One turn moves every row onto another: examples first, then more rows asked
z_579: [-20  18   4   1  21   9  13  17  10   3   7 -28 -40  10  -1  30   4  19
  13  13  -6]
z_380: [  2  -4   3 -11   8  12  13  36 -26 -19   0 -26 -12  29   5  38  -8  -4
  35  34   2]
z_514: [ -1  28  12 -14   7  17  -5  21  24 -13  -2  -7  -3  -3   7  -8 -37  11
  17  -1 -33]
z_600: [  8  16  -5   1  19   2  14  12 -16 -20   0 -35 -26   3  16  -5 -40  37
  12   4   7]
z_220: [  1  17  25 -16   5  20  -3  34  24 -11   1 -14   8   8  22   2  -7  21
  11 -11 -10]
z_174: [  5  17 -15 -13  19  25  23  20 -29 -23  -9 -14 -10  11  -8  28 -26 -14
  41  27  -5]
z_965: [  5  16   9 -26  -5   7  11  16  -3 -10   2 -17  29  20  22  -1 -19   9
  47   7 -30]
z_169: [-21  18   0   1  28  13  30  25  12  -8   7 -32 -32   2   6  28  -7  36
  23   4 -19]
z_81: [  7  19 -13   7  18  10  27  10 -15 -29  17 -28  -7   6  11  -7 -34  18
  18 -11  11]
z_162: [-12  36  -4   7  15  21  27  30 -21 -32 -28 -17  -5   6  -7  18 -18  -4
  37  20 -18]
z_601: [ -8  30  -3  -3  16  29  16  35 -32 -32 -10 -25   2   0   6  10 -12 -17
  30  31  -2]
z_109: [ -1  10  -7  -7  29   3  18  20   3 -19   1 -23 -38  -4 -12  23  -7  23
   7  10   1]
z_378: [ -3  30  13 -20  13  35 -13   3  14  -7 -13  -2  -5  -3   8   7 -22  13
  10  10 -21]
z_215: [ -6  25  -2 -38 -19  23  12  27  13 -13   2 -27  -9  13  28  -2  -8  -3
  33  16 -33]
z_470: [ -6   2 -10   7  11  11  15   8 -11 -27   4 -26 -11  -6  13  15 -49   5
  16 -16  11]
z_414: [ -2  21   3   6  27  -1  15  15 -10  -9  -7 -31 -25  -5   7  10  -5  47
  16  12  -3]
z_826: [-10   4  -7   2  17  11  28  18  -2 -29  13 -35 -15   7  20  15 -51  25
  21 -14  -2]
z_550: [ -7  17   1 -50  -6  14  10   9   1  -9  -2 -25  -3  18  20  -3   5   9
  23  25 -21]
z_361: [-22  28 -15  -1   7  31  24  33 -22 -21  -3 -13  -8  -2   0  23 -21 -12
  52   6 -12]
z_751: [-12  -3   4 -10  -2   9  17  25 -17 -13  11 -40 -13  43  24  28 -23  -6
  29  22   4]
z_478: [  2   5  -3 -33  -5  16   4  -3 -13 -14   0 -19  22  -5  25   0 -17   8
  35  15 -24]
z_320: [ -7  21  11   2  14  18   3  33 -27 -21  12 -30  -2  28  13  15 -14 -11
  28  46  -5]
z_188: [-21  11   5  -1  -2  18  11  41 -17 -13  22 -26 -16  40  15  27 -15  -4
  43  17  -2]
z_187: [ -6   5  25 -20  -5  18 -19  19  11 -22 -13 -14   3  12  24   8 -20  16
   3   1  -4]
z_390: [ -3  21   4 -19 -10  17  10   8   3 -16   7 -18  30   8  30  10  -9   2
  47   2 -28]
z_740: [-10  11   0  10  13  -2  17  29  -2  -9  12 -35 -35  -4   2   9   5  30
  18  21 -20]
z_949: [  5   8  13   9   6  32  11  41 -22 -12   9 -35 -11  38  26  22 -24   3
  29  29  -1]
z_422: [ -5  35  10 -10   0  18  -4   6  28  -9  -3  -8  -8   5  16   6 -32  18
  24  -1 -35]
z_212: [-15  24 -17  -6  16  28  31  13 -20 -11 -16 -22  -9 -11  -2  30 -15 -10
  43  16 -16]
z_950: [ -1  16  17 -16 -10  24  -1  28  24 -16  -7 -20  -1   5  35  10 -13  22
  16 -16  -9]
z_352: [ 12  -6  -5   4  26   4  11  10  -8 -24  17 -24 -17   1   2  21 -37  21
  11   1   9]
z_436: [  4  20   1 -41 -10  25  16  36   3  -3  -8 -24  -1   8  22  -7  -6   6
  38  15 -32]

z_215 turns into z_422
z_470 turns into z_751
z_81 turns into z_949
And these:
z_965 turns into z_220
z_169 turns into z_361
z_414 turns into z_601
z_378 turns into z_478
z_109 turns into z_174

